Small tables with named rows and columns. After each table, cells are looked up by row and column.

verib.csv
,sel,tevuri,koned,zafope
pubi,216,225,231,177
tozirir,177,137,148,173
rimuva,183,121,133,126
gam,252,136,147,153
vosido,62,205,212,154
tinoko,131,115,127,207
ralevem,123,205,212,207
mizet,117,198,205,210
patamel,217,219,225,190

What is the tevuri of vosido in verib? 205
What is the tevuri of ralevem in verib? 205
What is the zafope of ralevem in verib? 207
What is the tevuri of tinoko in verib? 115
What is the tevuri of pubi in verib? 225
What is the koned of patamel in verib? 225
Row with the largest tevuri: pubi

ved.csv
,lok,tev,bes,rolef,nelonam,daki,fopas,mas
boro,45,81,66,160,126,74,39,228
zuzuma,189,209,204,60,218,175,49,191
guga,17,187,186,181,171,124,179,28
fafigi,152,123,189,226,205,135,177,49
fileba,131,17,146,207,143,141,115,158
lat,66,86,201,63,15,155,154,95
gepov,69,84,23,197,61,144,189,202
fesum,196,55,21,210,227,45,186,227
gisefam,22,108,86,32,63,178,15,118
sederif,158,86,178,152,121,40,169,51
buriv,17,30,123,82,93,180,160,92
kenokor,217,130,89,99,195,199,74,185
zag,216,230,91,75,182,195,56,153

zuzuma, nelonam => 218
fesum, bes => 21
zag, bes => 91
boro, rolef => 160
fileba, fopas => 115
boro, tev => 81
gepov, lok => 69
buriv, bes => 123
zuzuma, rolef => 60
guga, rolef => 181
gepov, nelonam => 61
gisefam, bes => 86
zag, tev => 230
fesum, nelonam => 227
fileba, nelonam => 143
lat, lok => 66
fileba, bes => 146
gepov, daki => 144

vor.tsv
	palu	gatedo
nul	-60	-59
nit	-46	-63
dib	-56	-54
ruz	-72	12
zesutu	-56	-57
maluze	-51	-52
lak	-2	77
zavulok	5	-69

palu of ruz is -72
gatedo of nul is -59
palu of lak is -2
palu of maluze is -51
palu of zavulok is 5
gatedo of dib is -54
gatedo of zavulok is -69
palu of zesutu is -56
gatedo of ruz is 12

rabi:
	lurofo	futugeg	dilurav
lutufav	3845	5087	3738
bop	3481	4976	3163
feduk	5844	4754	5736
tasidet	5020	5078	4976
laput	4272	4098	3566
tiboti	6468	6901	9044
kep	4852	5015	4855
fibusa	4198	5041	4123
nud	8613	299	6970
lus	3572	3611	2452
ritagos	3634	3420	2397
lazanem	6799	4747	6893

What is the dilurav of lus in rabi?
2452
What is the dilurav of fibusa in rabi?
4123
What is the futugeg of ritagos in rabi?
3420
What is the futugeg of bop in rabi?
4976
What is the dilurav of tiboti in rabi?
9044
What is the dilurav of lazanem in rabi?
6893
What is the lurofo of laput in rabi?
4272
What is the lurofo of feduk in rabi?
5844
What is the futugeg of fibusa in rabi?
5041
What is the lurofo of lus in rabi?
3572
What is the futugeg of lus in rabi?
3611
What is the lurofo of kep in rabi?
4852
What is the dilurav of bop in rabi?
3163
What is the futugeg of tiboti in rabi?
6901
What is the lurofo of tiboti in rabi?
6468
What is the futugeg of lutufav in rabi?
5087
What is the futugeg of tasidet in rabi?
5078
What is the futugeg of laput in rabi?
4098
What is the dilurav of kep in rabi?
4855

non =
columns: varuv, siz
revu: [122, 148]
bedise: [59, 101]
pez: [96, 83]
toget: [159, 13]
tedun: [104, 211]
lunif: [101, 83]
neb: [86, 86]
nez: [139, 65]
lumu: [85, 129]
zup: [38, 87]
buduso: [83, 85]
tavo: [90, 21]

tedun, varuv -> 104
revu, varuv -> 122
neb, varuv -> 86
zup, varuv -> 38
bedise, varuv -> 59
toget, siz -> 13
buduso, varuv -> 83
tavo, varuv -> 90
bedise, siz -> 101
buduso, siz -> 85
tavo, siz -> 21
nez, varuv -> 139
lumu, varuv -> 85
neb, siz -> 86
revu, siz -> 148
zup, siz -> 87

Table zike
         mefesam  defat  nofofe  mevu  lumig  dozezu  binose  madabe  rezalas  pof
nosozuk       55     48      52    38     50      46      35      98      204   74
mamoru       158     44      32    55     49      36      48      51       60  175
keki         147     44      33    56     52      33      47      50       61  183
zazab         41     42      66   207    113      47      48      44       40   27
zorilur       41     43      48    28     36     151     174      61       40   36
bugob         60    200     118    42     51      41      39      44       35   38
gamone        45     47      55    31    104     224      62      39       34   32
rak          106     40      38    59     48      36      50      47       70  208
mef           46     43      51    44     45      41      35      49      173  155

mef, binose: 35
zazab, rezalas: 40
rak, mefesam: 106
rak, rezalas: 70
nosozuk, mevu: 38
mef, mefesam: 46
zazab, mefesam: 41
zorilur, madabe: 61

Table limedid
columns: rin, rodasot, vetosad, dovu, zabo, vapase, mimiri
robos: [1476, 5030, 5292, 6450, 5629, 1274, 7926]
nub: [3391, 3997, 5433, 2790, 4012, 6257, 4636]
lofe: [4872, 4912, 4161, 4391, 4487, 4245, 4068]
labu: [3567, 5040, 4935, 4024, 5468, 5430, 5104]
bafi: [4652, 3339, 3439, 4286, 6028, 2602, 5146]
moz: [5452, 4469, 5259, 3110, 3451, 3803, 5330]
visez: [5105, 4989, 5534, 4182, 2923, 3901, 5734]
dizi: [2288, 5118, 3546, 5753, 4317, 2168, 808]
kunaf: [4381, 5890, 1908, 5029, 4613, 5894, 3852]

What is the zabo of dizi in limedid? 4317
What is the rin of visez in limedid? 5105
What is the mimiri of lofe in limedid? 4068
What is the zabo of bafi in limedid? 6028
What is the vetosad of bafi in limedid? 3439
What is the vetosad of moz in limedid? 5259
What is the vetosad of visez in limedid? 5534
Which row has the largest dovu? robos

levu
|  | tumilob | fige | pibu | tene |
|---|---|---|---|---|
| zib | 49.502 | 50.274 | 80.503 | 57.330 |
| ponur | 65.362 | 95.762 | 74.905 | 72.716 |
| pof | 37.607 | 16.158 | 18.925 | 41.944 |
| mukasor | 85.187 | 78.704 | 86.101 | 46.340 |
| pepori | 33.642 | 61.646 | 74.905 | 52.934 |

fige of pof is 16.158
fige of ponur is 95.762
pibu of pof is 18.925
pibu of mukasor is 86.101
tene of ponur is 72.716
tumilob of ponur is 65.362
fige of zib is 50.274
tumilob of mukasor is 85.187
fige of pepori is 61.646
tene of pepori is 52.934
tumilob of pof is 37.607
pibu of pepori is 74.905
pibu of ponur is 74.905

gofikul.tsv
	notiren	sog	roz	mur	vuv	led	sakefa	rasataf
gukam	49298	61407	76261	65481	51231	40574	67874	76244
folok	64540	35947	46297	68473	28363	63499	25405	65082
sizekob	46440	18848	54621	55002	42069	61397	53611	82697
paf	34505	74675	69676	44987	38178	39849	60939	35550
fizu	80551	69499	34903	68224	38887	24297	75577	39644
sonavo	79472	61023	65966	39566	61013	56589	57561	8484
labeke	72207	62126	57784	59605	55384	62374	60244	57415
nive	29133	40270	22720	58703	60662	52547	38620	46467
zivepo	57606	53266	45296	54252	50262	60420	30795	49299
zol	38423	39465	39675	69116	52807	61787	39942	53067
vofuz	65751	51167	64176	67008	48540	60331	34095	53425

nive, mur => 58703
paf, vuv => 38178
fizu, mur => 68224
zivepo, vuv => 50262
vofuz, mur => 67008
labeke, roz => 57784
fizu, notiren => 80551
gukam, sog => 61407
zol, vuv => 52807
vofuz, sog => 51167

zurig =
columns: rapa, vatef, lod
safu: [7.903, -5.876, -6.675]
ropalu: [1.270, -7.948, -1.951]
bab: [1.573, 1.617, -2.076]
foz: [-0.462, -9.618, -0.572]
rim: [5.018, -4.243, -4.430]
lud: [-5.021, 2.041, -6.451]

What is the lod of foz in zurig?
-0.572
What is the lod of rim in zurig?
-4.430
What is the rapa of foz in zurig?
-0.462
What is the rapa of rim in zurig?
5.018
What is the vatef of foz in zurig?
-9.618
What is the lod of ropalu in zurig?
-1.951
What is the lod of bab in zurig?
-2.076
What is the rapa of lud in zurig?
-5.021

Table kesuz
         tasame  gaz  sek  kaniz  sufo  pigol
resigit      90  101  207     49    22    161
nugi        222  204   92     78   171     98
zikekul     165   93   98    106   194    208
zav          81  105  214     44    14    141
ledaz       162  115  104    104   178    216
mibip       207  207  104     76   165    115
niriz       158  111  113    111   168    212
geluni      160  103  104    104   181    217
bodamez     200  204  110     74   178    109
paz         206  205  102     69   174    108
num         193  178  110     87   169    129
vib          82   92  185     66    57    160
nel         157  106  105    103   177    201
dume         87  110  200     46    42    145

ledaz, kaniz -> 104
bodamez, sek -> 110
dume, pigol -> 145
ledaz, gaz -> 115
nel, tasame -> 157
num, gaz -> 178
mibip, sufo -> 165
dume, gaz -> 110
niriz, gaz -> 111
nel, pigol -> 201

ror:
           zir    vom
feridi   77.43  81.35
rif       6.60  45.49
purobik  57.31  64.72
nimopem  75.24  60.14
sogeti   84.72  70.65
sotibu   60.68  79.08
raguv    74.75  86.63

raguv, zir => 74.75
purobik, zir => 57.31
rif, vom => 45.49
feridi, zir => 77.43
nimopem, vom => 60.14
feridi, vom => 81.35
purobik, vom => 64.72
nimopem, zir => 75.24
sotibu, vom => 79.08
sotibu, zir => 60.68
Row with the largest vom: raguv

